[[129 150 140 131 136]
 [131 130 129 126 124]
 [131 136 120 126 126]]
=>
[[131 136 120 126 126]
 [131 130 129 126 124]
 [129 150 140 131 136]]

[[148 121 145]
 [136 132 131]
 [128 115 155]
 [134 135 141]
 [151 147 152]
 [141 130 138]
 [135 125 127]
 [116 130 148]]
=>
[[116 130 148]
 [135 125 127]
 [141 130 138]
 [151 147 152]
 [134 135 141]
 [128 115 155]
 [136 132 131]
 [148 121 145]]

[[132 141]
 [120 139]
 [115 111]
 [128 136]
 [124 118]
 [125 152]
 [130 128]
 [123 148]
 [133 146]
 [108 115]
 [121 140]]
=>
[[121 140]
 [108 115]
 [133 146]
 [123 148]
 [130 128]
 [125 152]
 [124 118]
 [128 136]
 [115 111]
 [120 139]
 [132 141]]

[[137 117 128 127 115 129 116 155 129 130 140]
 [103 131 139 124 128 135 148 122 147 121 111]
 [125 132 136 116 126 134 150 142 134 146 128]
 [126 135 132 131 150 108 120 125 120 113 122]
 [133 120 123 127 107 147 133 134 133 142 135]
 [123 136 133 132 151 111 124 119 122 112 121]
 [129 119 121 127 102 152 138 135 136 146 137]]
=>
[[129 119 121 127 102 152 138 135 136 146 137]
 [123 136 133 132 151 111 124 119 122 112 121]
 [133 120 123 127 107 147 133 134 133 142 135]
 [126 135 132 131 150 108 120 125 120 113 122]
 [125 132 136 116 126 134 150 142 134 146 128]
 [103 131 139 124 128 135 148 122 147 121 111]
 [137 117 128 127 115 129 116 155 129 130 140]]

[[130 106 112 108 112 128 118]
 [149 135 132 135 134 126 152]
 [134 138 153 136 103 152 128]
 [123 128 136 125 122 145 144]
 [139 119 140 112 125 116 113]
 [136 122 113 113 132 123 158]
 [138 109 148 128 109 124 131]
 [140 126 138 140 111 115 130]
 [112 113 137 115 140 135 113]
 [152 124 139 116 116 112 123]]
=>
[[152 124 139 116 116 112 123]
 [112 113 137 115 140 135 113]
 [140 126 138 140 111 115 130]
 [138 109 148 128 109 124 131]
 [136 122 113 113 132 123 158]
 [139 119 140 112 125 116 113]
 [123 128 136 125 122 145 144]
 [134 138 153 136 103 152 128]
 [149 135 132 135 134 126 152]
 [130 106 112 108 112 128 118]]

[[139 124 110 125]
 [112 132 129 116]
 [121 127 115 146]
 [107 155 126 132]
 [104 147 137 124]
 [135 115 135 127]
 [134 151 114 115]
 [131 113 130 109]
 [118 117 111 114]]
=>
[[118 117 111 114]
 [131 113 130 109]
 [134 151 114 115]
 [135 115 135 127]
 [104 147 137 124]
 [107 155 126 132]
 [121 127 115 146]
 [112 132 129 116]
 [139 124 110 125]]
---
[[136 145]
 [157 149]
 [124 126]]
=>
[136 149]

[[132 125 144 154]
 [119 141 128 121]
 [128 124 126 123]
 [132 136 115 117]]
=>
[132 141 126 117]

[[121 107 135]
 [109 119 121]
 [118 109 135]
 [123 107 132]]
=>
[121 119 135]

[[140 125 105 129 115]
 [120 138 121 133 123]
 [141 124 125 133 124]
 [133 126 129 133 123]
 [128 130 110 116 122]]
=>
[140 138 125 133 122]

[[123 151]
 [139 136]
 [140 111]
 [129 130]
 [128 130]]
=>
[123 136]

[[127 147 120 155]
 [139 129 120 100]
 [138 130 151 130]]
=>
[127 129 151]

[[125 120 120]
 [144 144 149]
 [106 115 107]]
=>
[125 144 107]
